A state moves one step at a time under one of 7 hidden systems, and each row is a state written as 18 numbers. Each run below is a few steps of one system.
K_388, trace 1:
[[ 10  36 -14 -39   9   5 -34   3   2  20  -6  17  40   6  32  23  -1  14]
 [ -3  41  13 -22 -33  12 -35  -3 -25  19  34  10  19  17  26 -13   5  -7]
 [ -4  18  33  29 -30  -2   4  -6 -11   8  37   4 -10  18  14 -40  17 -32]
 [ -9   5  29  48   1  -5  38  -5  21 -17  -3  -1 -21  15   3 -35   0 -13]
 [-22 -10   6  16  11  12  25  -8  25 -38 -41  -2 -22  -5  -5  -5 -19  18]
 [-20 -32 -20 -14   7  18 -20 -11   2 -26 -41   0 -11 -25   1  24  -7   9]
 [  1 -30 -32 -22  10  -9 -32   0  -8   6 -13   2  13 -13  19  23  19 -26]
 [ 14   8 -18 -22   9 -30 -10  10   3  14  13   6  28  17  34   5  17 -23]]
K_98, trace 2 (8 x 18):
[[ -8  47 -20 -22  -6 -40  45  31 -47  29 -10  -1  11   3 -32 -20 -33  11]
 [-30  11  -5 -43 -28 -15  19 -28   8 -25 -29  21 -38 -33 -31  32  -8  44]
 [-26 -21  27  34 -18  24 -11 -43  27 -56 -17  10 -17 -10  31 -16  28   5]
 [-14  17  15  53  14  21  -5   8 -11   6 -21  -2  21  17  46 -54  -1 -43]
 [ -7  58 -10 -22  15  -9   6  28 -12  53 -22  17   4   1   4  -7 -25 -25]
 [ -1  36   0 -55 -11  -4 -12 -17  34   8  -1  30 -14 -12  -2  48  -2  32]
 [  6 -12  22 -10 -17  34 -35 -29  30 -45  23   4  11  20  36  15  11  31]
 [ -1 -16   5  10  -2  27 -25  19 -24 -15  20 -31  23  44  41 -36  -9 -28]]
K_892, trace 3 (8 x 18):
[[-14 -41  -9 -18  15 -11  21  40   0 -34   5 -52 -18  63  34 -32 -30 -49]
 [-11 -38 -35 -66   9 -65  37  14  24 -49  -8 -22 -12  34  29  20  -5 -10]
 [ 11 -45 -25 -60   8 -27  -6 -22  51 -58  -3   4   0  -1  18  66  15  46]
 [ 13 -70 -22  -2   7  26 -48 -33   5 -53 -15  -5  36 -28   9  46  24  54]
 [  4 -54 -28  43  -9  -1 -34 -30 -55 -27 -15   2  55 -43   8 -11  51  12]
 [ -8  13  -3  46 -27 -45   3 -43 -38  -1  -5  37  35 -41  20 -35  71  -9]
 [-19  72  42  38 -30  -7  10 -50  19   2  -9  57   0 -26  21 -27  38  12]
 [-36  64  52  41 -10  66 -15 -25  20  11 -42  32 -31 -14   9 -31 -22   2]]
K_557, trace 4:
[[ 27  -8  -5  44  12 -17  -4 -13  -8 -13  10   8  69   3  33 -20  37  10]
 [ -1  -1  -1   3 -37 -32  20 -19 -37 -43  18  -2  33   8   5 -26  17  35]
 [-33  13  23   3 -49   2  13 -33 -14 -33  -3  13 -29 -19 -16 -16   7  26]
 [-31   3  24  41  -1  26  19 -20  16 -17 -46   9 -42 -23 -16 -17 -12   1]
 [-20   0  -2  23  30  11  33  19  12 -11 -54 -14 -17   8   0 -23 -38 -10]
 [-20  26  -5 -27  10  -1  18  35  -9   7 -17 -16 -13  33  13 -23 -43 -25]
 [ -6  33  15 -23  -8   1  -5  20   8  34  25   1 -27  28  18 -12 -13 -45]
 [ 25   0  19  11   7 -10  -1   9  36  32  44   4 -18  20  10   6  19 -46]]
K_720, trace 5:
[[ 63  -7   1  37  48  43 -40  30  10  66  32  -4  46   7 -11  18  -2 -11]
 [ 44  10  -2   0  -3 -12  29  48 -43  51  63 -26   8  23 -67  -7 -32   7]
 [  1 -31   6 -20 -39  -8  30   0 -14 -12  35 -17 -63 -13 -84  22 -16  29]
 [ -1 -61  17  30 -10  45 -15 -29  20 -52  -2  -9 -23 -21 -25  21   4  42]
 [ 15 -40 -14  48  24  34 -14   0 -21 -41 -22 -18  61   1  10 -14  -6  42]
 [  9 -15 -53  -4  17 -35  22  17 -56  -8 -32 -14  57 -16 -19  -4  -7  33]
 [  6  -9 -40 -20   6 -45  15 -12 -11  17 -29  24   5 -56 -38  43  23  23]
 [ 22  15   5  23   9  11 -16 -27  23  34  -8  42   6 -50 -28  40  24  25]]
K_773, trace 6:
[[-28 -16  24   1 -10  23 -30 -27  37 -56  -8  -1  -8  33  84 -22  18 -31]
 [-46 -26 -13  11   3  -5  10   6 -21 -45 -49 -22  -3  20  55 -50  -6 -47]
 [-31  -9 -28  -2  14 -67  51   5   7 -11 -50   7 -24 -12  17 -16  15 -50]
 [ -8  -2  -5 -12  14 -56  22 -32  66 -25 -26  33 -15 -11  40  27  43 -16]
 [-20 -14   2   1  -3   7 -34 -47  35 -57 -33  21  22  -7  73   6  38   8]
 [-45 -15 -11  19 -10  12 -29 -23 -37 -33 -55   4  17 -20  55 -39  23 -31]
 [-34   6 -11  36   4 -31  21  -6 -17  21 -49  18 -22 -29  15 -35  30 -70]
 [-11  32  21  31  17 -31  32 -23  65  12 -30  39 -30 -12  27  -3  31 -40]]
K_773, trace 7, 8 rows:
[[ 10   7 -22 -29   6  22 -52  13 -25  25   4   1  39   5  25  13  -3  -7]
 [ 11  10  -2  -9 -16  -9 -21  15 -34  35  40  -3  14  13  11 -15  14 -41]
 [ 16  11  24  13 -19 -25  21  10   2  15  55  -4 -10  29   1 -23  13 -28]
 [  4   7  27   4 -15 -13  35  -1  20 -29  31 -10 -13  32  -1 -17  -9  19]
 [-15 -17   0 -15 -12   2  22  -3   0 -49  -7 -17 -14   8 -14   2 -24  38]
 [ -4 -43 -31 -12   6  -5  10   3 -15 -21 -26 -13  -6 -24 -32  23 -10  20]
 [ 21 -29 -31   7  23 -17   2   0  -3  14 -17   8  19 -33 -23  30  17   8]
 [ 28  12  -5  14   5  -5 -16 -12   2  21   5  26  38 -19   2  18  27  18]]
K_253, trace 8, 8 rows:
[[-33  19   5  44 -31 -43  49 -23 -39 -37 -22  11  13  -8  13 -65  26   0]
 [-34  45  27  31 -10 -34  80  -8  22 -15 -31  14 -51   0 -18 -40 -10  -7]
 [-44  33  38   2   4  36  22  -7  53 -20 -45   9 -71   7   4 -10 -41  -6]
 [-50  10   5 -13  14  68 -38   5   5 -16 -63  -5 -17   8  42 -11 -46 -12]
 [-36  26 -28 -22  16  10 -31  15 -39  14 -59   3  34   1  56 -24 -15 -36]
 [-14  57 -13 -27  -2 -48  -4  -1  -4  28 -13  30  28  10  61 -19  25 -43]
 [ -9  44  29 -27 -30 -30  -1 -29  39 -22  30  27   1  34  67 -12  34 -14]
 [-28 -10  27 -17 -42   1   0 -25  10 -74  19 -12 -13  42  53 -29  11   3]]
K_557, trace 9, 8 rows:
[[  4  -7  31 -18 -28  -6   0  -6  36 -13  59  -8 -42  35  15   1  14 -26]
 [  6 -56   6   2   0 -12  -1 -13  43 -14  22  -6 -46  -4  -1  26  29 -36]
 [  6 -52 -33 -18  24 -36   9  -4  32 -15 -20   1 -14 -21   0  43  20 -14]
 [ -8  -9 -39 -51  17 -26 -19 -10  12 -12 -36  13  18 -16  31  40  12   8]
 [-12  16 -18 -22  -1   2 -49 -23  -9  -4 -23  23  39 -10  56   7  26  -4]
 [ -4  11   0  30 -12  -9 -23 -24 -27  -1  -5  21  43 -14  42 -31  40 -17]
 [ -3  16  10  39 -18 -34  30 -21 -20 -15   2  17  25  -7  12 -40  31   5]
 [-20  24  24  17 -26 -19  43 -22   6 -42  -7   9  -8   7   1 -29   1  29]]
K_98, trace 10:
[[  3 -28  10  33  -6  44 -32  -6 -17 -10   8  -9   9  -3   1 -12   3  -1]
 [  4  -1   6  21  -2   9  -2  21 -26  37  18 -12 -12   4 -16 -26  -3 -44]
 [ 13  21   5 -11   4 -25  34  16  18  38  15   7 -29  -3 -38  16 -11  -7]
 [ 14  -9   5  -3  11   4  19  -8  42 -19  -2   5 -14  -6 -24  35  -9  44]
 [  3 -43  -1  29  16  41 -24  -5   6 -29 -14 -13  10  -1   9   3  -2  11]
 [  4 -24  -9  25  12  12 -20  18 -27  26   0 -13   6  -4   4 -17   7 -49]
 [ 20  17  -7  -2   3 -32  16  14  -4  53  19  12  -9 -13 -28  11  11 -23]
 [ 23  11   5  -9  -5 -13  24 -11  26   0  17  16  -1 -11 -38  33   0  50]]
K_253, trace 11 (8 x 18):
[[ -9   5   1  37  11  26 -12  -1 -25  -2 -32   2  30  -7  19 -32  -5  -3]
 [ -5  48  -5  -3   2 -19  25  12 -17  17 -20  13  22   4   1 -21 -15   8]
 [-12  47  19 -29 -22  -7   6  -6  16  14  10  21 -24   4   3   3  -4  -1]
 [-14   9  26  -6 -23  30 -28 -10   9 -10  18   1 -21  19  27 -12   0 -18]
 [-11 -12  -1   3   0  13  -9  13 -21 -19   1 -23  13  29  29 -31 -12 -20]
 [ -2   0 -21 -18   9 -37  23  23 -10   1  -6 -11   8  18  11 -13  -9 -23]
 [  0  -2  -6 -26   6 -35  12  -2  35   0   0  10 -21   3  16  21  12 -21]
 [ -3 -26   4  -3   0   8 -18 -23  36 -31  -2   6  -7   2  30  18  22  -3]]
K_892, trace 12, 8 rows:
[[-45 -13  14 -63 -62  22 -34 -24  -9 -32  21  -3 -64  -1   5  13  -1  -8]
 [ -3 -79   6  43  16   4  14 -10  40 -22  -9 -16 -59 -22 -20  12  21 -44]
 [ 18 -24 -31  40  57 -39  51  13  18 -15 -54  -4  38  -8   0  -3   1  11]
 [ -2  46 -30 -50   2 -25  -9  -8 -19   2 -30  25  55 -12  18  23  -2  54]
 [ -3  11  12 -28 -40  40 -73 -32 -12  15  27  25  -1 -23   7  29  21  12]
 [ 10 -33  28  68  -5  39 -26  -9  -5  11  27  -8 -14 -10  -2 -26  27 -45]
 [ -2  13   5  58  17 -29  48  15 -10   3 -15  -7  18  20  17 -58   4 -35]
 [-25  66   3 -39 -12 -37  36   0   9  -5 -20  19  -2  19  22 -13 -16  11]]
K_720, trace 13:
[[ -1  75  -2 -33   9  24 -41  16  -3  83 -12  38   7 -12   8  16 -18 -22]
 [ -2  35  23   8 -11  26 -20  24 -17  83  30   7 -48  -8 -28 -15  -8 -72]
 [  1  -8  44  42  -5  21  32  23  30  29  37 -17 -79  21 -41 -25 -22 -57]
 [ -4 -24  33   3  14  36  33  23  54 -39  17 -36 -55  51 -12  -4 -51   5]
 [ -2 -52 -12 -46   9  39 -22  20   9 -61   2 -48   3  49  24  14 -46  24]
 [ 11 -86 -50 -36   6 -11 -39  10 -35 -39  14 -36  38  17  33  14  18 -11]
 [ 39 -63 -38  -2   2 -75   9 -11  -6 -18  36  -4  45  -3  15  21  65 -11]
 [ 40  13  -1  -4 -18 -67  27 -34  23 -15  45  33  43  -5  -2  25  54  49]]
K_388, trace 14:
[[  0 -21 -15 -16   2  -6  -1 -14   5 -51 -14  -6  34   8  20  14   3  46]
 [ -5 -16 -25 -13 -19 -10 -21 -18 -41 -25  -9   3  39 -17   9   6  19  28]
 [  4   0 -18   8 -16 -38  -4 -18 -31  10   3  20  29 -24   9  -6  45  -9]
 [ 12  35   9  19  -2 -35  16 -20  15  13   2  34  23 -13  14  -6  32   3]
 [ -4  50  27  18  -6  18  -3 -25  19  -1 -11  32  14  -7  16  -9   4  30]
 [-25  25  25  25 -19  48 -31 -23 -10   0 -21  22  -5 -19  12 -20  -1   2]
 [-28   1  12  29  -3  21 -18  -9  -6  11 -28  10 -26 -17  20 -26  12 -54]
 [-20   3   6   9  21  -8   9   2  38   1 -32   8 -27   8  39 -12   4 -53]]

Which system made each of these runs?
trace 15, 2 rows:
[[-38  15 -11 -68 -19  29 -20   2 -13 -20 -28  -5 -25   1  -1  21 -43  28]
 [ -2 -56 -28 -26   8  11 -32  16 -11  17  -2 -18 -30 -14 -14  30  -2 -42]]
 => K_773
trace 16:
[[ -5 -10 -25 -47   1   1 -22   3 -11 -34 -10 -11  29  17  31  14 -11  25]
 [  3 -25 -30 -21 -10 -23 -32  -8 -27  -1   2   4  29 -11  29  10  34 -20]]
 => K_720
trace 17 (2 x 18):
[[ -3 -59 -23 -16  15   0  15  -5  22  -5 -33  -2 -59 -52 -71  63 -12  22]
 [ 44 -49 -30  20  58  19 -27   1  31  17 -25   7  35 -33 -16  58  11  21]]
 => K_773
trace 18:
[[  3   8   2   3  34  26  -2   7  40  18 -30   9 -19  -7  -9  26 -23   2]
 [  2   7  -9 -16  11  40 -44  -5   5   4 -20  10  20  -7  16  24 -10  20]]
 => K_253
trace 19 (2 x 18):
[[ 46  36 -11 -28  17 -20  -5  36  -4  55  51  -1  44  37  10   9  -5 -12]
 [ 20  35  19 -50 -42 -15 -10   4  -5   4  83   1  14  49  16  -3   3  12]]
 => K_773
trace 20, 2 rows:
[[ 10  26  30   9 -26  63 -84 -29 -10  -1  37  18  50  11  56  -9  24  15]
 [  3  46  25 -25 -31  34 -37  28 -43  33  65 -18  14  51  24 -37 -23 -27]]
 => K_98
trace 21 (2 x 18):
[[-11  10  10  17  -3  41   0   8 -13  23 -17  -2 -32 -19 -44  -3 -33   9]
 [  9  13   1  22  28  27  11  29   1  35 -17  -8 -10  -2 -34  -2 -40   0]]
 => K_557
trace 22:
[[ 35 -24 -53 -25  37 -31  -2  31 -15  30  -6  -8  41  -4  -9  31  -1  -5]
 [ 28 -31 -34 -31 -11 -35 -12 -13 -20   4  22   7  26 -32 -30  46  30  33]]
 => K_98
trace 23, 2 rows:
[[-30  44   8 -46 -22   9   0 -28  22 -16 -31  29 -29 -21 -12  30 -19  51]
 [-18 -41  -3 -14  -3  58 -61 -15   4  -8 -19   1 -32 -28   0  33  -1  -9]]
 => K_773
trace 24:
[[ 12  -8   9  12   7 -17  50  13  16 -18  11 -17 -12  20 -27  -6 -19  22]
 [  2  -6 -11 -24   2  -9  23  -1  10 -29  -9  -5   3   0 -22  25 -21  54]]
 => K_773
trace 25 (2 x 18):
[[ -5 -18  18  17 -63   8  -1 -28 -47 -11  43   1 -34 -32 -62  -8  18  30]
 [  2 -14  21  74 -16 -13  51 -14 -14   3   6   1 -38 -34 -70 -26  14   5]]
 => K_892
trace 26:
[[-32  25  14 -10 -11  35 -10 -16   6 -35 -29   7  -2   7  23 -12 -24  30]
 [-28  -3 -15  -4   3  22 -29   3 -29 -10 -41  -3  16  -3  37 -19  -8 -20]]
 => K_720
trace 27, 2 rows:
[[-41  10   4  30 -19  29  -1 -29 -26  -6 -56  22 -27 -58 -33 -12  -3  19]
 [-23  47  19  58   7  35   0  -6 -19  35 -45  22  -6 -30 -13 -37 -14 -13]]
 => K_253
trace 28 (2 x 18):
[[ 71 -22   6  70  37 -18   5   8  23  39  47   3  49   4  -4   2  43 -17]
 [ 14  65   4  27  30   1  43  29 -10  16 -27   6  51  21  -8 -32 -47  43]]
 => K_388
trace 29:
[[-24 -67  -3  19  25  59 -25  10   5 -61 -41 -44  -6  28  41 -18 -28 -17]
 [-37 -32 -42 -20  -8 -26   4  32 -70  16 -28 -29 -25 -10  -8 -27 -10 -69]]
 => K_557
trace 30:
[[ 13 -22  13  72  45  -6  30 -29  73 -10 -41  23 -11 -32  -2  12  29   0]
 [ -6  10   6  21  21  37   3 -28  35 -41 -59  22  19 -26  -5  21 -19  85]]
 => K_253
trace 31, 2 rows:
[[  4  20  -9 -10 -16  24 -23  10 -55 -10  12 -12  57  17   9 -20 -17  41]
 [-16  10  -2   7 -45 -24   9  -5 -65  11  19   2  -4 -16 -23 -35  19 -14]]
 => K_388
trace 32, 2 rows:
[[ 13  13 -21  42  26 -47   1 -13  -7  22 -24  30  57 -22  48 -23  58 -38]
 [-18  71  28  17 -29 -28   2 -41  12   3  -1  53  14  -9  51 -31  46 -10]]
 => K_773
trace 33:
[[ 14 -22  13  51  30   4  -1 -15  44 -11 -10   8   7  -2  29  -5  28 -22]
 [  2 -32 -24  -2  12 -37  25   7  -6 -39 -10 -19  27  18  22 -14   5   0]]
 => K_557
